(in the rows, 128 means zero)
Each row of A is roughly a mix of the hidden directions of one of 4 groups; one row fits no group.
A (153 x 11):
[[150 166 168 155 118 119 119 106 152 132 140]
 [ 93 135 148 125 106 147 152 114 110 168 149]
 [151 149  88 107 126 113  95 119 145 101 111]
 [ 96 182 127 131 135 130 159 119 148 118 138]
 [100 171 135 135  95 137 154 111 119 138 154]
 [102 138 128 102 151 101 128 116 155 164 100]
 [145 176 108 119 143 140 109 164 141 112 143]
 [100 145 147 142 112 150 172 148 120 157 141]
 [145 145 101 116 159 114  90 126 101 150 106]
 [148 138 128 114 174 126 110 126 104 149  89]
 [105 117 175 158 147 135 146 129 120 124 162]
 [118 114 180 130 120 151 140 145 144 103 100]
 [132 158 109 148  98 157 132 150  91 143 142]
 [138 147 156 130 124  97 143 152 149 169 105]
 [126 113 146 106 149 144 161 156 135  84 140]
 [110  74 141 156 112 141 116 111 110 132 111]
 [120 133 153 120  94 119 138 114  96  88  99]
 [131 122 148 143  96 135 152 113 104  87  99]
 [120 122 126 143 121  96  84 108 122 171 116]
 [119 116 163 129  86 142 136 129 120 129 174]
 [132 102  94 146 163 124 100 147 131 161 136]
 [133 154 139 132 131 164 155 167 154 153 128]
 [ 80 120 159 159 125 144 126 132 150 114 105]
 [143 132 125 100 155 138 106 137 120  98  80]
 [153 126 137 145 104 101 150 116 134 180 128]
 [128 127  96 146 146 149  83 147 104 152 137]
 [121 122 126  99 116 140 107 148 104  93  85]
 [123 164 132 119  91 138  83 141 115 117 108]
 [145 126 126 141  86  85 105 124 110 151 145]
 [149 144 118 134 138 148 119 149 174 163 151]
 [127 140 166 123 149 147 151 116 158 170 129]
 [145 133 133 154 164 120 146 116 163 143 166]
 [101 162 146 101 105 143 138 124 111 148 163]
 [120 145 164 131  90 148 167 127 138 152 124]
 [120 124 156 164 107 145 133 149  85 110 142]
 [109 104 134 123 141  97 116 110  93  94 102]
 [131 117 111 121 125 128  98 178 107  91 132]
 [153 106 126 136 122  99  91  93 108 106 142]
 [129 116 166 153 136 108 123 115 149 162 165]
 [129 101 111 141 111 113 144  92  83 149 127]
 [120 151 155 126 124 162 111 164 162 112 112]
 [102 102 140 155  84 126 140 117 119 155 149]
 [140 132 134 156  90 151 144 167  97 132 127]
 [129 147 157 131  93 145 126 141 112 115  79]
 [130 138 102 135 111 155 145 149  77 135 150]
 [104 110 128 140 101 140 160 126  77 142 130]
 [125 102 125 128 131 118 159  99 158 157  92]
 [143 136 111 133 117  81 113  81 138 133 114]
 [153  99  94 113 163 120 123 161 130 116 111]
 [171 116 104 144 101 147 106 102 122 105 129]
 [141 149 161 136 137 103 111  99 159  99 146]
 [134 112 113 119 130 111 145 105 141 189 118]
 [166 108  98 160 146 133 111 154 151 129 116]
 [158 131  83 125 112 127 101 164 121 138 107]
 [116 116 137 158 111  86 103 142 111 123 163]
 [152 145 144 124 113 133 140 127 185 140 100]
 [ 94 104 120 125 158 154 127  95 126 115 160]
 [111 154 157 146 151 143 166 148 158 126 140]
 [ 99 100 127 117 128 102 142 110  80 117 109]
 [121  99 124 147 117 119 151  87 113 168 141]
 [129 127 127 152 123  89  92 111 135  94 100]
 [123 125 145 163 123 105 140 120 159 143 175]
 [125  76  98 128 152 120 117 135  99 120 108]
 [133 151 137  98 112 146  82 151 133 152 109]
 [143 132 106 148 155 121 147 110 146 147 177]
 [136 128 186 133 132 117 163 129 103 126 146]
 [ 89 128 130 110 153 145 117 170 141 150 109]
 [108 162 155 139 133 135 155 130 160 107 160]
 [ 86 131  97 113 117 156  99 135 104 111 119]
 [ 98 118 154 131 168 122 139 108 130 127 170]
 [165  96 114 131 157 114 101 147 133 120  98]
 [119 118 130 163 150 151 111 140 137 169 161]
 [145 145 124 132 148 131  87 144 124  84 156]
 [107 126 108 137  81 123 127 131 149 115 172]
 [108 170 142 129  87 134 125  98 130 152 120]
 [110  83 136 141  96 122 131 102  97 141 111]
 [147 148 163 138  97 133 132 159 100 128 157]
 [139 155 111 105 154 108 158 158 140 148 104]
 [155 138 124  85 133 104 132  97 108 153 148]
 [141 108 131 158 120 157 120 163 109  99 158]
 [157  96 119 133 126 122  93 123 105 154  93]
 [105 101 122 144 121  99 100 114 124 161 162]
 [136 158 102 121 144 138  86 164 142 109 138]
 [107 118 159 142 157 127 149 177 136 136 143]
 [110 146 174 153 136 147 155 144 157 136 136]
 [124 163 159  99  92 123 139 126 115  97 121]
 [124 105 114 126 161 128 112 134 173 151  96]
 [ 84 131 142 140 149 135  85 135 158 125 117]
 [ 93 134 119 126 128 132  71 111 134 100 124]
 [120 108 176 147 134 110 164 123 133 108 106]
 [128 114 124 155 126  96  91 122 136  92  97]
 [113 168 133 117  89 152 144 142 123 162 130]
 [145 149 106  90 140 117 120 116 177 138 121]
 [102 134 125 144 126  89 105 103 136  91 103]
 [148 120 109  81 138 123 106  94 140 156 126]
 [145 124 127 152  90  88 112 108 120 155 144]
 [ 87 134 162 151 139 139 132 134 161 122  99]
 [125 134 104  76 147 114 156 121 107 147 142]
 [123 164  97  97 104 114 129 131 100 157 135]
 [126 122 141 117  71 157 112 118 119 137 157]
 [131 102 120 138 114 115 147  97  76 146 116]
 [ 89 136 114  86 143 140 106 122 135 156 107]
 [117 139 145 114 170 159 161 136 151 112 109]
 [ 84 110 171 137 120 161 139 129 135 144 125]
 [100 157 159 127  88 153 128 110 141 147 130]
 [108 142 162 146  91 153 131 137  91 129 141]
 [105 133 112 159 107 135 154 105 100  91 132]
 [151 120 133 116 119  75 145 142 109 150 155]
 [116 161 179 122 116 139 133 117 136 101 152]
 [101 114  95 103 113 158 151 146  99 145 133]
 [124  94 141 179 141 132 132 146  97 112 134]
 [137 135 119 155 152 123 142 118 146 163 176]
 [110  96 135 124 169 151 134 115 134 126 171]
 [134 124  91 104 126  97 116  93  91 126 131]
 [136 145 131 159  85 127 108 127 103  90 136]
 [161  98 111 155 145 116 128 136 140  94  97]
 [103 122 111 121  85 135 150 145 113 125 170]
 [139 118 112 141  86  96  95 125 105 145 147]
 [101 119 162 163 113 152 146 161 142 121 135]
 [123 147 127  98  87 132 153 111 142 158 101]
 [157 115 134 130 128 109  75 110 142 114  99]
 [ 86 137 159  99 120 119 148  94 119 141 134]
 [ 94 146 157 112 150 116 145 174 128 135 126]
 [104 113 129 158 134 148 111 129  81 130 161]
 [ 95 136 174 140 130 147 139 109 132 147 160]
 [ 80 121 127 140 166 123 129 149 144 100 114]
 [164 140 164 124  90 138 114 124 138 151 153]
 [ 90 160 146 129 151 128 140 125 150 106  93]
 [ 88 130 153 102 151 114 133 101 138 156 149]
 [135 120 111 102 115  91 159  86 110 123 120]
 [141 127 100 135 158 107 140 106 145 145 174]
 [115 113 110 110 137 138 116 123 148 187 107]
 [111  93 110 139 151 147 106 132 122  88 155]
 [124 120 115  91 154  85 119 110 130 102 105]
 [157 106 115 143 150 104 120 144 130  83 104]
 [136 113 178 156 105 145 130 125 120 153 153]
 [119 136 108 111 101 111 140  92 108 173 122]
 [135 136  95 132 127  93  86 103 117 156 123]
 [137 108 165 149 148 147 141 131 143 150 169]
 [ 93 135 135 143 125 161 148 168 155 121 111]
 [113 134 156 152  89 158 124 119 161 140 110]
 [123 144  77 124 115 127 102 135 139  98  98]
 [ 72 120 120 125 151 163 112 127 141 141 120]
 [136 126 105 115 132  80 132  88 154 120 144]
 [146 112 134 117 166 132 110 130 130  88  88]
 [ 68 110 135 118 110 158 140 137 132 114 131]
 [136 127  83 130 131 105 108 148 137  87 104]
 [143 146  85  90 107 117 108 143 122 140 107]
 [118 110  95 131 136 116 139 115 139 144 185]
 [102 118 143 134 137 163 146 169 160 112 131]
 [128 110 100 132 108 139 163  87 102 148 134]
 [ 95 113 149 152 147 130 111 162 126 106 160]
 [126 167 140 118 112 144 103 143 104 101 164]]

Which two rows in each list fit none of the groups? Every other row fits one group, some only roughly. Give them in the order they come.
  K_481: [138 116 100 142 175 137 110 118 159 140 154]
  K_66: [152 145 125 132 163  87 128 120 138  96 156]
  K_761: [139 135 140 145  99 149 110 138  96  98 166]
  K_485: [138  85 124 150 154 114 118 134 116  87 151]
  K_855: [104 128 113 105 168 114  97 104 129 122 160]
  K_116: [166 151 150 146  99 114 157 109 131 154 124]
  K_907: [150 118 166 153 157 140 127 134 171 116 133]
  K_518: [ 94 144 135 148 131 126 115 163 121  81 113]
  K_564: [172 151  95 113 126 117 131 124 114 132 168]
  K_637: [138 167 141  94  94 123 143 155 145 143 117]
  K_605: [131 181 157 116 143 163 124 130 126 108 133]
  K_974: [126 137 146 101 123 143 101 131 119  75 102]
  K_842: [106 133 117 122  99 153 129 168  92 138 152]
  K_605, K_974
  K_137: [165 110  86 118 116 103 149 108 126 146 115]
  K_127: [152 190 135 105 119 140 129 138 127 129 146]
  K_589: [ 87 109 148 117 131 122 157  89 118 154 124]
  K_433: [ 96 106 142 105 120 174 120 138 150 104 132]
  K_214: [ 87 165 130 109 116 113 126 147  98 107 111]
  K_650: [101 133 168 156 149 122 113 155 161 134 127]
  K_28: [123 139 138 135 131 114 170 102 150  91 158]
  K_270: [118  98  97 138 168 116 104 124  97 115 143]
  K_386: [ 82 104 159 164 115 138 117 133 126 118 111]
  K_683: [140 147 152 135 115 110  86  89 149 126 109]
  K_127, K_28
  K_88: [133 132  99 138 115  86  93  94 136 147 125]
  K_284: [ 79 137 106 116 133 164 145 101 116 128 114]
  K_192: [109  80 125 133 104 109 100 118 101 112 113]
  K_632: [158 143 105 128  78 126 133 100 131 129 156]
  K_483: [142 164 125 103  88 130 138 114 111 158 104]
  K_230: [103 127 177 155 147 142 145 127 142 157 120]
  K_394: [133 119 173 152 166 124 152 142 130 156 123]
  K_520: [147 129 100  98 143 104 138 123 170 140 100]
  K_387: [103 126 164 162 150 106 109 134 158 136 145]
  K_466: [132 135  90 128 166 122 130 158 161 147 107]
  K_794: [131 136 160  94 113 120 137 149 132  83 102]
  K_602: [110 108 161 139  85 163 115 128 125 151 131]
  K_872: [140 144 145 173  97 107 114 155 116 108 139]
  K_632, K_466
  K_215: [150  94 108 136 152 144 112 103 166 133 108]
  K_175: [100 139 121 127 151 112 151  86 139 132 168]
  K_807: [105 121 159 142 148 132 168 123 107 158 154]
  K_723: [117 125 171 147 154 141 156 134 131 169 122]
  K_906: [128 113 160 156 155 117 118 161 156 106 147]
  K_449: [134 158  84 126 148 141 102 144 123 156 152]
  K_369: [154 158 103 117 104 133  98 168 112 120 130]
  K_20: [113 123 173 172 145 114 127 126 151 128 148]
  K_793: [111 127 152 137 159 170 119 138 133  95 155]
  K_614: [156 170 119 109  94 142 107 157 132 128 121]
  K_327: [ 99  96 150 129 148 113 156  84 134 132 127]
  K_868: [131 109 118 137 173  88 153 131 107 111 141]
  K_938: [ 98 108 120 155 151 108  86 123 128 114 101]
  K_342: [113 121  86 119  98 138 118  89  98 134 132]
  K_175, K_938
  K_179: [167 168  95 130 140 108 134 113 120 113 145]
  K_125: [145 165 116 113 125 157 113 127  81 107 121]
  K_171: [135  92 103 146 156 143 119  95 161 133 117]
  K_240: [ 97 133 145 128  80 142 113 131 139 133 168]
  K_752: [115  78 122 139 133 109 104 121 102 118  96]
  K_142: [128 117 154 121 141  97 167 105 151 149 154]
  K_428: [146  92 120 159 123 117 133 153 109 102  93]
  K_971: [131  96 112 150 110 101  92 112 129 150 157]
  K_11: [ 97 136 115  95 135 145 150  86 127 153 116]
  K_69: [ 85 113 130 130 165 120 145 109 124  91 141]
  K_125, K_240
  K_375: [137 104 145 152 137 102 148 113 146 171 153]
  K_274: [108  80 133 153 150 115 157 107 120 133 111]
  K_498: [166  97 113 123 158 120 125 126  95 158 122]
  K_505: [115 139 103 107 124  84 109 122 113 164 150]
  K_24: [143 129 110 121 162  84 131 104 111  97 136]
  K_942: [131 141  98 109 123  86 134  98  97 151 127]
  K_576: [118 100 125 165 130 139 137 107 120 173 155]
  K_825: [111  95 145 144  90 109  99 111 105 112 124]
  K_200: [165 122 144 154 116 117  84 107 121 143 106]
  K_307: [ 81 145 134 128 132 134 144 153 122 151 169]
  K_966: [121 140 100  90  95 125 131 100 111 129  96]
  K_140: [173 110 121 147 150 108 135 121 141 112  90]
  K_307, K_140
  K_128: [168 101 116 136 172 109 124 126 115 146 110]
  K_548: [ 93 115  96  94 151 154 140 115 127 152 121]
  K_277: [117 147 136 122  78 169 114 133 141 151 118]
  K_851: [133 127 128 101 167 111 111 151 145  82 125]
  K_4: [128 124 113 130 112  76  89 104 142 139 135]
  K_549: [151 114  95 155 140  97 126 117 131 168 112]
  K_405: [105 130 129 113 148 142 165 159 159 106 153]
  K_23: [ 91 132 127 100 151 135 139  92 140 162 113]
  K_205: [ 88 155 115 119 164 125 129 143 168 123 128]
  K_909: [162 119 133 151 142 125 134 155 178 142 114]
  K_239: [139 126 127 127 118  86 138  76 149 113 113]
  K_15: [126 104 142 154 117 177 149 142 119  98 119]
  K_549, K_205
  K_159: [ 78 136 128 124 133 119 166 111 144 126 160]
  K_333: [173 101 119 150 144 127 119 111 167 135 114]
  K_334: [124 121 105 134 102 154 100 156  99 101 102]
  K_835: [142  79 123 138 151 135 118 118 147 158 159]
  K_648: [137 141 134 133 150 176 148 158  95 127 114]
  K_57: [120 147  79 128 116 129 117 143  91 144 156]
  K_742: [140 128 136 130 117 171 133 174 145 159 116]
  K_383: [154 115 156 148 162 145 121 138 172 119 128]
  K_108: [140 130 108 142 122 107  99 117 135 185 111]
  K_745: [175 129 128 137  90 122 149 111 115 160 134]
  K_159, K_108
  K_282: [154 102 120 138 113 127  86 150 132 135  88]
  K_260: [173 106 141 144  84 130 142 110 116 130 140]
  K_682: [112 151 147 124 117 138 115 128  87  87 155]
  K_668: [141 114 119 122 114 159  92 135 145 142  81]
  K_347: [149 172 129 116 120 154 109 130 164 121 155]
  K_636: [115 122  78 101 145 141 130 131 134 119  87]
  K_193: [131 114 173 142 140 140 157 140 169 113 141]
  K_911: [ 98 168 132 110 111 151 163 123 140 103 119]
  K_887: [121 166 138 109  80 154 131 126 139 148 143]
  K_792: [129  79 124 138 141 115 128 133 112  81 148]
  K_260, K_911
  K_821: [ 88  90 124 112  90 131 111 120 107 121 118]
  K_986: [147 161 125  86 133 138 134 148 119 153 163]
  K_609: [190 131 128 145  98 123 130 126 135 121 104]
  K_681: [120 103 117 100 175 159 141 108 142 135 140]
  K_126: [134 100 158 131 147 110 129  99 171 123 104]
  K_338: [ 70 136 131 126 144 137 169 130 130 116 137]
  K_535: [142 146 127 131 114 144  84 120  96 167 115]
  K_317: [141 111 126 110 156  94 140 102 162  99 139]
  K_556: [107  86  97 109 139 108 115 124 100 118 104]
  K_642: [161 133 130 143 129 135 135 157 181 153 127]
  K_986, K_535
